Here are some numbered points:
 0.32  0.70 -0.55 -1.41  0.31  2.29 -0.67 -0.27 -1.01 0
-0.30 -1.01  0.75 -0.30 -0.29  0.42  2.22  0.30  0.12 1
-0.16 -1.27  4.57  1.62  0.02 -4.13  0.50  1.92  0.61 2
-0.60 -2.91  0.62 -1.35 -0.79  0.68  0.60  0.54  0.32 3
 0.45  0.47  0.85  0.87 -0.63 -4.23  0.85 -0.18 -0.55 4
 0.75  3.01 -2.87 -0.98  1.63  1.93 -0.23 -1.07 -0.42 5
-0.52  0.25  0.04 -1.24  0.06  1.99 -1.17 -0.27  0.17 6
-0.34 -1.21  1.55 -0.57 -0.42  0.13  1.14  0.52  0.02 7
 0.70  0.49  2.71  2.08  0.17 -4.88 -1.05  2.96  0.28 8
-0.29  0.03 -2.17 -1.55  0.37  0.91 -0.55 -0.91  0.13 9
 0.30 -0.43  0.52 -0.47  0.12  0.07  0.25 -0.27 -1.18 10
-1.63 -0.88  1.25  5.49  0.11 -4.62 -0.78  3.43  0.57 11
-0.07 -0.26  0.33 -0.84  0.04  1.16 -0.05 -0.38 -0.04 12
-0.32 -1.90  4.21  1.74 -0.88 -2.36  0.67 -0.02 -0.01 13
-0.70 -2.07  0.70 -0.42 -1.13  1.25  1.19  0.35 -0.03 14
 0.02 -1.38  0.43  0.29 -0.84  0.72  0.71  0.01 -0.16 15
-0.09 -0.30  1.02  0.33 -0.26 -0.21 -0.03  0.05 -0.44 16
-0.05  3.74  0.06 -0.31  1.16  0.83 -0.25 -2.10  0.34 17
-0.08 -0.33  1.15 -1.56 -0.30  1.32  0.24  0.05  0.13 18
 1.39  0.25  0.30 -0.86 -0.02  0.16  0.00 -0.83  0.07 19
-0.82 -0.47  0.43  0.44 -1.36 -1.60  1.96  0.00  0.02 20
-0.20 -0.01 -1.07 -0.95 -0.20  2.26 -0.09 -0.07  1.19 21
-0.14  1.70 -1.21 -1.41  0.28  2.59 -1.18 -1.40  0.81 22
-0.25 -0.51  0.04 -1.95 -0.59  2.34  0.03  0.04  0.24 23
 0.44 -0.05  0.48  1.17 -0.26 -1.39  1.71  0.36 -0.12 24
 0.15 -0.92  0.42  1.02 -1.03 -0.96  1.03  0.04 -0.03 25
-0.23 -0.08 -0.78 -0.05 -0.51  0.84 -0.01 -0.21  1.57 26
-0.13 -0.04 -0.19 -2.08 -0.32  0.82 -0.34 -0.10  0.70 27
 0.59  0.09  0.88 -0.15 -0.13  0.41  0.27 -0.96  0.33 28
New points follow, each followed by the numbers of its five nearest points above by angle, nearest first.
 0.25  4.02 -6.21  0.07  0.49  1.53 -0.33 -0.63 -0.41 -> 5 9 22 17 0
 0.42  0.29  0.38  0.24  0.05 -3.46  0.18 -0.18 -0.82 -> 4 8 2 24 11
-0.11 -1.34  1.54  0.12 -0.26  0.03  0.61  0.03 -0.39 -> 7 16 13 15 14
-0.11 -0.65  0.87  0.18 -0.39 -0.16  0.73  0.07 -0.10 -> 7 13 1 25 16
 0.03 -1.09 -4.77 -0.90  1.53  2.19 -1.69 -0.07 -1.28 -> 9 5 0 21 22
-0.17 -0.12  0.03 -2.43 -0.07  0.90  0.00 -0.07 -0.01 -> 27 23 18 12 6
-1.26 -2.39  0.69 -0.44 -0.44  1.45  1.06  0.03  0.14 -> 14 3 15 7 1
 0.19 -0.35  1.90  0.65 -0.43 -2.37  0.88  0.96  0.01 -> 2 8 13 4 24
 0.69  0.41  0.05 -0.52  0.40  0.62 -0.41 -0.88 -0.02 -> 19 22 0 17 5
 0.65  0.08  0.10  3.17  0.05 -1.79  0.18  1.72  0.62 -> 11 8 24 2 25
 0.27 -0.19  0.16  0.28 -0.30 -0.54  1.04 -0.13 -0.84 -> 24 25 20 4 10
-0.28  0.57 -0.58 -0.55 -0.11  0.44 -0.65 -1.42  0.42 -> 22 9 17 5 6
 1.57  4.24 -3.00 -0.60  0.99  1.67 -1.72 -1.90  0.03 -> 5 22 17 9 0
-0.23  0.13  0.52  0.39 -1.16 -0.15  1.05 -0.01 -0.43 -> 20 25 24 1 15
